In the rows, 128 means zero.
One turn or mirror swaps these rows in pairs. Which row does each one swap with?
The rows were stretched afterwards, more along some directions than others.
bubov: [103 138 171 100  68  93 131 134 144 109 137 119 143 138 145 134 123 143
 140 104 152]
fuv: [110 134 124 132 128 113 131 127 146 112 137  99 140 155 134 154 138 160
 135 114 138]
sim: [ 99 151 148 109 116 134 150 129 132 129 125 157 160 142  84 112 154 149
 124 110 132]
Nudob: [134 143 144 128 118 110  97  96 128 143 155 131 106 134 122 134 115 156
 160 128 122]
rud: [144 130 138 153  81 104 133 120 169  80 123 110 121 126 150 165 131 158
 104 119 114]
raka: [121 141 193  86  94 163 129 101 182 115 135 153 124  94 111 121 122 167
 120  98 145]
duduf: [123 102 150 127 114 140 119  99 141 113 130 142 120 131 118 148 150 164
 152 103 155]
laren: [139 134 135 156  94  96 118 122 144 106 122 111 134  85 155 158 102 158
 111 121 139]
Lebaz: [151 123 152 138 145 125 126  80 139 126 135  96 129 125 134 142 115 158
 172 119 130]
finof: [126 112 150 123  93 137 150 100 177  84 104 152 116 150 149 123 105 156
 125 117 145]
rere: [ 96 129 147 141 120 100 133 100 170 122 149 114 135 137 138 136  99 163
 131 114 151]
fifog: [171 127 171 117 130 118 115  77 168 131 118  86 134 121 110 140 115 154
 134 116 114]
rus: [ 93 127 150 115 116 110 135 117 167 109 156  96 137 151 116 143 132 173
 118 118 118]
kog: [131 154 168 133 101 143 166  99 159 116 174 109 129 111 104 136 131 145
 113 105 109]
zit: [137 142 140 157  89 114 119 104 164  97 115 174 130 118 122 159 102 175
  96 113 146]
gorog: [124 150 153 117 117 114 124 114 138 125 146 125 126 125  84 137 141 142
 143 116 103]
zir: [115 145 130 130  88  92 115 139 113 123 136 123 159 103 112 146 151 145
 105 115 124]
Fesa: [140 153 174 113  77 159 126  96 191 115 125 135 115  82 128 144 103 174
  92 103 141]
fusu: [109 111 160 142 111 123 121 128 142  98 115 130 102 124 120 160 126 135
 122 114 126]
Banoz: [144 144 154 146  78 123 136 123 155 119 119 120 123  83 158 142 105 150
  88 123 137]
gul: [101 115 161 111  87  94 145 128 163  90 133 100 146 146 126 126 114 126
 123 100 129]
Gozo: [144 162 199 104  92 161 103  87 174 145 158 131 106 103 115 138 115 182
 126 111 126]
foni: [147 173 151 138 115 152 156  90 162 143 164 116 132 116  88 126 116 144
  98 120  93]
venur: [138 158 188 112  92 157 131  83 181 115 115 155 132  99 135 132  98 187
 117 111 140]
Fitu: [144 142 153 131 144 114 111  93 138 127 147 126 131 131  83 148 136 138
 156 108 103]
Seme: [104 132 148 138  91 132 127 145 121 111 113 185 133 124 119 168 170 158
 128 112 151]
Tume: [150 174 148 131 101 169 164 107 165 133 152 100 119 120 119 112 140 142
  94 118 107]
dev: [ 99 131 149 110  65 103 156 134 155  96 124 119 141 139 130 129 108 136
  96 114 126]
Nefa: [ 98 150 167 101  79 103 136 136 137 116 147 135 147 154 127 130 132 143
 138 110 121]
guken: [148 153 157 146  87 126 112  92 176 111 114 150 126  83 125 168  97 184
  74 122 132]
Mas: [117 132 135 151 101 104 120 122 129 112 145 132 119  91 146 155 107 162
 108 137 147]
pumu: [121 159 122 126 101  98 106 142 117 130 143 119 146 120 121 125 158 130
 116 126 129]
dumot: [143 121 121 136 110 144 149 113 146  80  91 145 122 139 143 144 143 136
 103 108 134]
ramed: [105 148 129 121 112 117 123 144  99 121 121 152 157 142  87 164 172 171
 126 121 130]
Mazas: [129 115 135 136  88 145 157 115 168  68  83 158 133 148 120 135 134 148
  93 116 129]
nobi: [130 150 146 102 104 123 151 131 116 114 114 156 168 148  97 127 145 154
 143 117 139]
valel: [113 161 131 121 119 105 108 110 162 117 135 102 143 137 123 140 128 169
  94 114 138]
betu: [111 130 160  88  87 107 143 133 137 120 130  94 140 135 122 109 122 123
 105 111 118]
Nitup: [126 112 145 115 118 136 105 112 152  91 125 138 124 143 105 138 160 151
 142 104 141]
binaf: [113 134 125 137 115 126 134 126 119 116  95 166 149 133  97 166 160 166
 124 115 155]
favil: [141 146 133 137 129 107 126  98 128 136 142 115 127 126  99 140 126 141
 149 126 117]
Zuduv: [140 172 173 100  73 163 130  98 186 125 130 126 135  87 109 125 120 181
  77 108 125]
kosim: [132 123 132 133  90 109 152 131 137  73 116 129 129 154 143 153 127 141
 129 113 128]
zuli: [ 99 133 147 124 109 117 126 125 126 120 103 174 149 129  78 162 147 167
 120 103 143]
Pilo: [124 135 170 117  85 114 153 131 140 103 125  98 135 141 143 122 114 132
 118 123 115]
Lufe: [132 129 168 118 140 124 123  97 158 139 153  84 122 126 104 118 132 140
 151 110 112]
donom: [139 147 125 138  91 132 131 136 127 126 137 116 115 105 141 129 123 160
  83 125 129]
Kugi: [109  94 157 144 113 116 140 106 205  64 123 153 118 134 138 135 121 132
 117 101 129]
Pode: [109 141 123 152 132 118 114 156 140  94 123 134 137 152 115 170 165 148
 133 104 117]
Koliv: [146 170 198  93  67 161 118  74 189 142 140 136 116  96 113 123 107 186
 100 113 134]
kof: [152 177 157 125 125 150 145 104 162 133 161 116 136 115  88 119 128 129
  99  96  99]
fisel: [ 93 166 142 124  81 134 145 126 123 114 114 196 140 106 111 147 124 176
 111 118 128]
Vazur: [127 160 127 130 113 134 149 137 110 117 104 140 165 141 109 128 159 142
 110 132 129]
vazuv: [115 152 150 155 112 131 143  99 148 134 165 146 129 128  74 146 112 167
 114 125  76]

Koliv swaps with bubov
Gozo swaps with Nefa
zuli swaps with gorog
vazuv swaps with Pode
finof swaps with Banoz
Nudob swaps with Seme

One turn or mirror swaps these rows in pairs. Which row does each one swap with?
The rows were stretched afterwards, more along some directions than others.
tokez: [ 89 131 166 107 127  88 127  78 157 119 104 121 149 117 113 105 155 167
 148 172 121  77 140  99 108 153 108 122 121 142  95 184 176]
mel: [104 173 141 146 133  53 145 105 122 172 135 113 157  97 129 119 152 179
 166 169 127  99 133 127 113 170 104 130 122 138 107 162 169]
dule: [ 96 133 161 101 167  97 146 143 120 158 117 133  88 131 131 168 112 151
 124 177 172 122 133 103 114 121 133 132 121 129 106 164 109]
rusag: [ 96 122 147 119 171  63 132  90 143 159 127 131 120 111 153 119 112 126
 136 171 131 115 138 111 123 174 115 143 105 108 100 113 156]
guba: [103 136 115 112 175  64 117  87 129 188 128 157 138 100 145 143 109 154
 131 187 133 154 145  93 129 131 131 156 106 108 105 130 121]
buf: [ 99 126 185 107 125  60 159  94 140 151 115 107 111 122  94 157 145 159
 138 184 127  96 128 126  73 122 150 145 132 143  94 178 127]
talef: [101 156 146 105 146  79 137 122 167 170 115 114  85 130 125 118 130 138
 121 172 145  99 127 121 115 148 134 142 127 125 104 147 139]
lat: [ 98 133 162 117 127  63 158  89 139 137 123  98 137 103 132 121 139 141
 129 178 119  86 136 109 131 137 136 152 142 137  83 141 136]
Novar: [103 140 148 131 139  74 124 103 100 172 118 141 116 115 138 130 113 154
 127 184 125 131 135 100 114 135 122 119  95 129 116 147 123]
dak: [ 76 132 145 107 175 100 125  94 158 158 119 135 119 117  83 117 139 134
 146 140 144  94 156  93  85 158 122 123 123 124 109 134 185]
ruraz: [ 97 118 143 114 131  93 149 125 146 170 137 160 129 136 115 146 102 167
 137 172 160 127 145 103  78 118 150 124 115 130 122 163 106]
Miku: [ 98 143 146 124 147 103 133  92 138 185  93 140 139  98 108 123 103 151
 146 193 144 123 124  97 133 102 157 143 118 140 113 136 124]
nevo: [ 93 137 134 111 209  83 124  88 116 168 118 128 131 115 123 161 133 170
 173 174 131 151 139 106 121 133 117 137 105 118 118 147 136]
Zemi: [ 97 136 118 129 127  86 137  84 145 218 103 119 145 116  94 106  94 166
 151 179 143 108 136  93  95 132 188 138 131 114 116 136 161]
Bufar: [119 129 154 106 145  78 144 129 119 166 142 144 146 128 128 157 123 161
 124 179 150 111 150  88  95  99 132 115 120 137  93 170  79]
mirol: [109 150 164 110 139 119 121  94 140 152 115 111 128 127 112 127 131 165
 160 155 132 109 119 105 109 125 136 120 133 142 120 155 125]
daz: [102 112 127 110 144  93 118  96 137 148 136 124 142 115 137 123 112 130
 132 164 118 115 125 105 105 145 131 134 140 105  95 140 141]
linaz: [ 99 121 132  98 158  97 112 101 144 201 118 138 119 112 104 133 109 154
 142 186 138 136 139  82  87 122 164 117 118 101 105 141 141]
nev: [101 126 153 122 140  70 139 126 144 169 130 134 109 124 146 145 123 154
 114 164 126 133 137 106 101 122 136 136 120 136  94 179  97]
rutas: [ 84 108 156 112 156  61 148 112 128 168 140 146 100 107 114 151 143 142
 125 160 130 116 155  99  69 137 137  98  98 126 105 135 143]
Gebev: [ 97 179 152 120 119  64 148 124 121 161 122 121 117 105 121 127 120 154
 141 168 150  88 131 120 115 141 134 134 114 139 109 161 139]
reka: [111 135 118  87 136  97 122  95 144 203 140 137 107 118 106 106  90 152
 139 178 141 127 122 109 104 127 131 147 133 114 110 164  99]
Vul: [120 106 139 115 143  97 145 133 123 172 142 156 121 139 131 163 121 173
 125 157 138 106 141 112 100 113 135 127 133 128 118 154 100]
difi: [115 172 151 114 121  64 149 105 130 164 120 109 130 109 131 117 135 174
 130 177 144 103 125 100 115 144 157 138 133 143  81 155 152]
Miba: [105 131 131 131 166  98 145  99 141 172 105 129 153 112 119 148 123 170
 140 176 139 120 123  94 116 131 154 141 145 135 128 150 162]
Teger: [ 80 119 155 124 154  89 137 134 167 136 107 119 122 121 121 127 158 138
 120 161 135  77 167 100 107 172 128 120 114 128  88 132 180]
Fup: [104 133 171 113 148  66 155  99 128 132 121 109 141 131 106 157 139 187
 145 181 147 110 145 104 114 133 165 145 126 153 101 186 112]
Kirob: [110 130 168 101 164  81 125  99 120 149 108 109 107 111 126 154 149 145
 142 188 134 111 116  92  81 132 150 132 129 101  88 167 134]
kuveb: [ 81 131 117 108 171 128 111 111 171 194 112 145 113 123  83 132 132 150
 172 149 145 101 140 129 105 158 120 131 115 120 133 125 188]
bovo: [107 135 140 108 160  90 128 114 136 180 151 135 126 137  67 152 127 173
 175 161 160 107 148 119  74 134 150 121 128 130 132 163 125]
fidiv: [116 139 150 104 137 103 126 125 130 154 120 114 128 112  97 112 131 156
 155 158 137  95 117 136  88 140 130 122 114 125 134 167 145]
Luv: [118 137 169  92 135 127 139 135 148 158 120 136 105 135  81 137 106 139
 123 150 148  96 127 103  90 114 141 122 129 137 132 156 100]
kefep: [ 96 143 164 118 136  78 132 119 134 166 139  97 110 123 114 104 155 169
 144 167 144 108 130 109  93 141 120 103 131 135  83 175 162]
tates: [127 159 176 117 134  94 118  83 132 141 122 123 118 111 129 100 129 151
 136 172 141  87 120  90 113 142 127 127 139 125  83 144 149]
fama: [111 144 125 128 156  67 126  95 110 178 144 143 110 114 125 131  90 151
 134 160 122 149 136 122 114 152 124 132 131 128 126 153 113]
nefo: [ 76 148 159 106 136  85 146  96 169 147  92 130 115 122  69 128 154 160
 146 171 134  97 147 114  98 142 113 155 128 147 128 178 174]
rem: [ 93 128 154 117 162  84 148 100 129 175 121 154 132 124  98 138 139 170
 129 193 151 105 155  91  91 147 145 122  87 155 129 157 129]
Vipi: [111 143 151 118 137  89 117  80 129 163 123 148 123 121 110 117 125 163
 158 171 120 130 135 120 103 137  98 142 124 130 134 173 138]
Vep: [118 134 129 116 155 109 130 100 122 190 143 135 119 137 126 128  95 167
 139 157 160 137 125  99 114 117 141 127 132 108 125 146  97]
dufev: [105 140 137 127 138  75 134  98 125 191 124 136 162  93  93 111  96 171
 145 152 122 127 154  86  98 139 146 109 120 147 125 138 134]
posob: [110 136 155 104 132  75 148 104 150 147 139 135 132 115 138 123 143 149
 114 159 145  89 144  85  88 117 149 119 137 123  63 165 134]
Veb: [107 104 131 116 187 120 134 105 124 138 133 144 153 137 107 149  92 157
 136 143 130 128 144 105 116 123 129 113 125 126 143 144 124]
penik: [ 98 133 162 109 158 111 127 116 160 153 120 122 146 133  54 128 160 182
 176 158 153  94 150 120  92 161 139 123 124 148 122 167 160]
zar: [117 139 151 123 135 105 116 131 112 159 138 120 143 133 103 141 128 181
 153 167 132 118 128 117 113 111 120 122 112 130 111 182 107]
vepe: [ 89 141 145 126 168  68 178 121 134 160 135 134 120 119 140 172 112 161
 125 183 153 127 141  93 111 124 154 143 138 131  97 158 133]
fazo: [100 143 175 116 135  65 153 115 146 170 114 149 129  98 121 103 126 149
 110 175 152 120 145  86 105 138 147 133 115 162 100 125 119]
tek: [110 173 171 144 131  46 135 104 113 162 139  91 149  92 112 105 151 187
 136 162 135 121 143 110 112 178 120 127 123 137 116 151 174]
gan: [ 88 123 171 117 156  63 135 110 143 161 114 129 134 124 117 134 147 154
 124 157 147  94 169  87  84 158 140 103 113 127 110 133 146]
peb: [120 128 150 119 139  76 144 121 137 167 150 139 122 113 104 124 111 170
 141 189 146 120 145 120  95 160 147 119 121 136 107 171 115]
Tupap: [111 120 156  94 134 101 123 104 136 154 127 156 106 125 124 106 114 143
 116 178 167 100 128  96  88 122 135 133 125 117 107 139 125]
sen: [111 149 151 110 158  70 146 105 126 180 124 141 117  97 134 125 114 141
 124 202 142 123 138  90 121 152 156 125  97 134 115 114 115]
geb: [ 82 153 146 117 140  92 114  94 165 178 148 121 114 120  94 102 125 158
 177 164 135 108 134 118 101 161 118 132 136 113  88 178 182]
tolu: [111 149 161 105 124  72 134 105 127 206 104 109 105  97  98 112 129 144
 140 183 138 126 139 103  74 107 167 126 113 134  92 132 119]
vuk: [105 120 152 118 134  53 174 125 139 138 150 163 146 109 144 142 105 142
  91 136 137 109 166 104 101 129 133 136 123 164 101 145  86]
patal: [ 79 147 133 129 149  92 132 114 151 183 135 114 124 132 128 128 148 166
 176 168 146  91 137 133 106 171 104 115 127 118 101 164 181]
nad: [ 84 147 145 114 166 109 123  91 151 158 113 115 127 121 118 121 129 140
 163 170 138  86 118 106 127 165 111 156 123 116 113 127 184]
farom: [102 143 150 117 154  96 147 120 161 140 154 157 122 140 105 117 122 144
 146 137 154  96 154 130 107 159 105 140 125 139 123 171 133]
revaf: [109 155 140 107 129  83 142 111 150 160 136 125 107 132  84 106 124 163
 144 125 143 100 136 134  84 145 129 142 134 151 136 157 138]
nik: [ 84 132 154  93 151  93 138 105 174 141 116 119 114 119  87 119 149 142
 144 156 138  66 135 113  87 163 120 142 135 128 100 165 187]
Binu: [105 144 151 115 160  44 134 100 148 172 155 128 111 117 142 134 149 147
 141 175 128 106 137 113  91 169 149 120 142 123  70 157 133]
koso: [ 95 132 152  85 132  95 126  88 132 162 131 116 130 122 110 108 125 166
 150 186 145 100 118 102  96 121 127 141 115 105  99 169 136]
Lof: [ 83 134 155 115 173 114 116 101 151 189 104 122 102 136 106 120 131 141
 156 188 149 101 141  89 101 135 152 107 119 106  91 141 172]
kib: [111 138 144 110 162  59 160  94 140 156 127 118 122 113 115 150 124 157
 128 180 146 110 138 112 118 145 131 155 151 122 106 167 132]
bifo: [101 130 157 108 189  86 153  76 122 144 103 150 139 126  88 165 125 175
 148 163 153 109 153  88  95 132 156 137 127 154 149 167 137]
Lalo: [126 150 149 126 107  84 137  96 140 163 136 145 138  87 150  71 125 136
 126 183 143  93 121  91 119 147 118 139 123 129  79 125 144]
saton: [104 156 139  99 148  71 117  79 144 204 140 156 107  95  65 101 100 147
 161 168 140 135 141 108  93 144 137 141 100 128 133 138 133]
kope: [ 86 156 174 126 162  45 160 116 116 125 129 108 133 110 140 151 155 168
 117 167 140 106 134 108 127 142 117 132 114 143  92 169 154]
gab: [ 86 119 155 103 174  70 142 138 148 196 119 148  89 119 108 161 148 135
 131 160 147 102 159 111  69 143 142 123  99 120 107 137 155]
tos: [106 112 125  95 165 112 113  87 154 188 120 136 133 134  93 141 110 163
 155 174 141 117 135 113  97 145 150 136 128 100 140 148 147]
kisi: [ 97 153 150 106 130  50 151 100 113 176 132 153 111 108 141 148 120 151
 115 188 125 120 123  98  99 115 142 127 120 141 109 152  97]
Fefe: [100 153 154 132 139  78 164 127 150 162 135 115 122 104 133 129 134 162
 143 151 136 104 137 112 105 154 129 148 141 145  97 163 143]
kek: [ 98 128 136 115 162 110 126  91 172 145 126 124 136 118 123  95 141 134
 151 148 144  83 146 109 120 173 104 109 123 113 108 116 191]
tezel: [ 97 148 175 109 125  64 149 137 144 152 121 143 120 121 119 143 134 150
 106 185 137 114 140  96  97 137 137 120 110 154  87 163 106]
kemu: [112 102 154 107 136  90 130  95 137 160 120 145 134 119 118 104 113 147
 112 177 156 119 142  81 101 136 162 129 121 128  97 131 129]
vake: [100 140 126 141 137  85 131  99 124 201 130 118 145 121 105 117 115 169
 169 153 146  97 145 109  91 143 131 121 120 119 110 150 142]
dopa: [120 151 160 134 121 106 117 124 142 133 120 132 141 110 134  95 136 133
 151 165 153  83 122  91 104 131 119 118 133 125  75 171 139]

zar swaps with Lalo
linaz swaps with nik
nefo swaps with Zemi
guba swaps with nad
Vipi swaps with vake
fidiv swaps with rutas
dopa swaps with Vul
mel swaps with Novar
Veb swaps with kek
Binu swaps with dule
nev swaps with Fefe

